128 stands for zero in the data rows.
The table:
[ 11 131  59 172 162 133 153  61 181 167  72  74]
[181  82 149 130 106 133 106 144 114 116 134 130]
[  2 132  59 255 152 165 130   0 187 178  90 126]
[173  96 149  24 119  79 143 210 120 103 103  58]
[212 211 205  77 108 122 138 210  66  92 221 225]
[189 131 159   0 129  64 163 255  99  94 116  56]
[179  73 145   0 119  64 152 234 120  99  75   4]
[114 129 124 138 136 129 131 113 133 130 128 126]
[147  64 120 176 113 151  94  94 130 135 104 118]
[131  87 116  83 125 100 141 151 140 122  88  54]
[141  30 108 222 104 163  83  54 147 143  89 113]
[171  79 138  23 124  87 139 196 122 112  88  30]
[140  59 123 119 121 123 109 126 138 128  85  74]
[ 26 240  96  82 173  95 199 131 150 140 128 103]
[255   0 154 157  64 154  53 132 107 106 104 111]
[100  28  89 123 124 116 115 112 167 143  50  14]
[168 131 157  88 119 114 134 177 113 114 140 124]
[104 126 117 145 132 131 128 119 135 138 114 119]
[127 111 121 124 127 127 122 125 130 129 121 118]
[233  16 163  26  98  86 113 221 107  94  77  30]
[ 79 205 116 127 158 122 153 130 131 139 142 155]
[207 156 181  90 109 125 122 181  84 105 179 184]
[157   0 105 206  95 155  64  54 160 138  56  67]
[245  98 189   0  96  82 125 252  87  80 144  98]
[166 141 156 132 114 138 121 142 107 110 164 167]
[ 72  65  77  45 149  67 162 154 185 149  21   0]
[162  60 137 109 113 117 107 150 133 128 100  81]
[  9 233  81  10 186  57 222 179 162 149  90  42]
[ 29 255 102 124 170 121 182 116 143 147 151 153]
[  7 255  92  53 190  85 212 158 143 130 153 132]
[168 145 153 109 124 132 125 160 112 116 152 161]
[144 221 160 210 127 170 107  98  89 127 231 255]
[ 53 195  96 255 143 189 117  17 144 158 173 240]
[ 59 188 107 121 152 115 164 120 138 138 124 117]
[  0 255  94 183 187 135 183  70 146 155 174 194]
[125 126 126 113 128 124 131 140 126 126 113 107]
[209 112 180 147 100 151  95 140  90 109 171 199]
[101  66 102 140 123 128 121 108 156 138  73  66]
[198 101 161  25 117  88 137 208 107 103 119  82]
[ 72 255 129 123 159 125 168 131 123 129 180 190]
[  0 255  81 203 183 151 170  58 148 164 163 199]
[180 172 174 137 115 142 123 150  84 113 198 217]
[ 29  58  48  97 153  87 153 103 201 160   5   0]
Each group is a shell around one shared centre, and the shells sit inside each other. There are 4 groups.
More rows, each followed by its group:
[116  51 100  67 129  90 143 150 155 127  41   4] jar
[166 106 138  84 120 103 128 168 122 114 119  83] lamp
[119 130 115 231 122 179  96  55 128 139 157 207] jar
[130 127 130 126 134 131 127 132 129 126 124 126] yarn
[187 170 177 132 114 140 115 152  81 107 203 212] jar
[124 109 120 118 126 121 126 126 135 125 117 109] yarn
[113  86 108  92 136 104 133 138 150 134  78  49] lamp
[ 59 133  92 118 148 116 151 120 157 148  93  71] lamp
[122 164 140 216 124 172 113  74 115 142 178 226] jar
[229  41 162 139  88 149  78 139 100 105 141 148] jar
[105 234 139 148 139 144 152 125 111 127 198 221] jar
[ 26 255 106  98 185 111 205 142 134 139 176 180] wax
[117 133 119 132 133 129 129 118 130 132 121 132] yarn
[108 187 140 130 133 133 141 125 115 128 166 172] lamp
[150 131 142   0 146  58 171 241 124 103  93  19] wax
[ 13 143  60 122 170 107 170  95 179 158  61  39] jar
[114 166 126   2 154  74 171 206 130 122 104  67] jar
[ 94 245 138 149 147 142 149 130 113 124 186 212] jar
[ 81  66  95 255 119 190  83   0 160 163 109 163] wax
[  9  93  45 252 148 163 123   0 196 181  64  90] wax
[215  94 181 231  91 188  67  87  84 114 190 247] wax
[178 106 155   0 125  57 158 247 113 102 100  27] wax
[ 68 225 112 251 145 187 127  39 137 152 194 249] wax
[195 107 160  21 114  94 139 212 104 104 120  92] jar
[209  41 154 250  84 197  54  68 111 122 156 214] wax
[255   0 163 146  65 140  61 138 108 102  98  92] wax
[226 101 185  87  96 119 109 186  89 103 156 157] jar
[ 33  97  61 199 149 135 132  44 181 160  69  75] jar
[166 151 155 191 118 177  99  95 104 126 187 229] jar
[ 94 255 156  47 159 103 192 189 101 118 207 195] wax
[167  74 142 149 113 144  98 129 114 120 132 135] lamp
[ 61  58  72 255 121 182  91   0 175 168  84 131] wax
[113 138 122 130 126 127 130 114 139 135 131 130] yarn
[ 80 205 121 112 153 117 155 133 134 136 145 149] lamp
[184 163 171 152 114 147 108 139  87 110 199 226] jar
[124 163 130 219 120 174 106  76 117 137 170 228] jar
[122 130 118  58 134  92 147 166 138 123 103  74] lamp
[155   0 111 166  96 140  85  89 146 133  75  66] jar
[140 153 141 218 114 179 104  81 111 128 178 222] jar
[148 111 132 173 117 150 107 105 116 126 146 162] lamp
[144 128 138 175 125 152 112 108 118 129 157 182] lamp
[227  60 175  89  97 127 102 175 102 109 131 118] jar
[103 255 160  13 164  84 195 218 101 117 183 154] wax
[112 112 119 191 131 152 113  75 141 140 133 155] lamp
[211 130 173 138  96 149  92 148  87 105 175 208] jar
[176 119 153  84 123 108 127 170 116 114 138 129] lamp
[156  80 132  83 117 108 123 161 123 114 105  89] lamp
[155 162 148 128 121 140 117 139 109 111 163 176] lamp
[112 143 120 115 140 120 135 129 132 130 117 122] yarn
[158   0  99 218  92 166  55  52 159 144  58  67] wax
[116  59 105 155 122 136 110  94 153 142  91  87] lamp
[100 127 111 246 119 173 101  50 143 147 141 190] jar
[130 122 121 132 123 132 122 125 129 130 122 120] yarn
